Each path below is one point turned by a fixed rotation once a step. After each direction that follows a path, write how fast that rotation turns it, in degrees each step (0 if it stays still).
Each turn is a multiple of 5 degrees from 10 to 175, or 0.
Each row of a path follows its step; steps can be skipped.
path 1
step 0: [ 22  -3  -3   0  -8  25   6  -4  14  24  13   1  17  17   0 -29   8 -11
  35 -19  12  -9 -20  -1 -22  23 -26 -13  11 -15  16   1  -9 -22 -19  21
  10 -33  -8  10 -16  29   6 -15  12  -1]
step 1: [ 23  -8  -8  15   3   2  24   6  -6  16  -6   2  10 -35  19  32  14 -15
   0  -9 -30   9 -18  16   1 -15 -42 -11   9  -7  19 -16  12  21 -32 -15
  -1 -15 -15   1   4 -21  -9  -6 -19   3]
step 2: [-37   7  25 -23  -9 -11  -1  16   7  10 -13  16  12  -8  12  -7  33  14
 -16  10 -10 -31 -16  21  12 -19  -7 -16  10  10  -5   5  18  -9 -25  18
 -30  23  27  -3  -2   3  -7   5  -9  18]
step 3: [ -3  -7  -8   1  13  13  10 -10   6   3   0   4  -2  -7  -2  30   8   5
 -34  -4  18 -35  -2  22   1  33  20 -20  -9   0 -32  32  15  22  25   3
  -8 -12 -18  -8   2  33  -6  23   6   9]
step 5: [  0   0 -15 -18 -13  32  16  12   0  -3  -2 -17  15 -19  -9 -12  36 -21
  33  -7  12  -9  -8 -20  22   7  -6 -10  -2 -41 -11 -11  -3   8  -7  -8
  11   3 -11 -15  -8 -32   2 -29  23  -6]
step 7: [  6 -13 -15 -37   7 -27   0  14   7  17  20 -25 -22 -22   7  -2  15   9
 -33  12  -8 -11   5   8  -9  -7  10  -2  -1 -10  14  10 -21  24  -6   4
 -40  36  -9   7 -13  12  -3  16 -17   6]
step 8: [-24  -7  28 -30   8  14   4  25   2  -2 -18 -28 -19   1 -15  20  -3  16
   4  12  27 -21  -4 -12 -11  14 -14   5   3  18 -11 -17  20  -7  36  -1
  -2   2 -23  14  14  16   8  30  -5 -15]
step 10: [-13 -32   5  29 -20  13   3 -16   6 -14 -24   4  -7  -1   1  11  -6 -10
  15  -2   2  -1 -23 -42  24 -21  -5  23 -27 -29  14  10 -29  -3 -11  16
  -4  26 -17 -12 -10 -16  -7  -4  -2  -3]
step 11: [ 27 -13  19 -21   1  16 -18  -4  24  -7  18   1  -4   0  -4 -16   8  11
 -16   7 -12  16 -22  -4  -3  25  15  -1  33 -11  22   9 -13 -32 -13  33
 -28 -14 -19  -6 -14 -35   1   9   5   3]
Speeds:
[ -4   3   3  -5   3  -3   1  -1   7  -4   5   4  -7   0   1  -4   2  -4
   2   1   9  -6  -3  -4  11  -4 -10   5   5  -5   1  -4   1  -5   2  -4
  -2  17   2  -6  -2   1   5  -2   0   4]  130
[ -5   5   8  -4  -4  -1   9   1   7   1  -5  -9  -2  -6   2  -3   4   3
   0   9  -8   5   2  -4   0   6  -1  -6  -4   3   4   5   0  -3   7   1
   7   3   0   0   0 -12   0  -4  -6   6]  120
[ 9  2  6 -3  1  8  1  3 -1 -6  1  1  5 -5  0 -1 -1 -4  3 -1  4  6 -2 -6
  0 -3 11  4  9 -5  5  0 -7  8  3  5  3 -3  8 -2 -5  3  8 -7 -2  7]  60
[-14   3  -5   0  -2   6  -1  -6   0  -2  -3   2  -3  -5  -5  -2  -3  -1
  -9  -2   0   6   4 -10   2   8  -4   7   0  -3  -2   0   6   2   3   1
   4  -3   3   6  -4  10  -6  -6   6   0]  70
[ -4  -6  -4  -2  -5   4   0  -1  -1  -6  -8   3  -2  -4   6 -10  -6 -11
   5  -4  -4  -1  -8  -5  -1  -8   2  -6  -3   3  -2  -7   6   3  -7  -8
  -1  -3  -2  -2   6  -5  -1  -6  -1   5]  85
[  1   1 -10   6  -1   7   7   3   1   3  -3  -2   2  10  -1  -4   6  -9
  -4  -1  -2   5  -5  -3   1  -9  -1   3   3  -1  -3   5  -9 -11   9  -2
   5  -2  -2  -3  -4  -2  -3   1   4  -5]  70
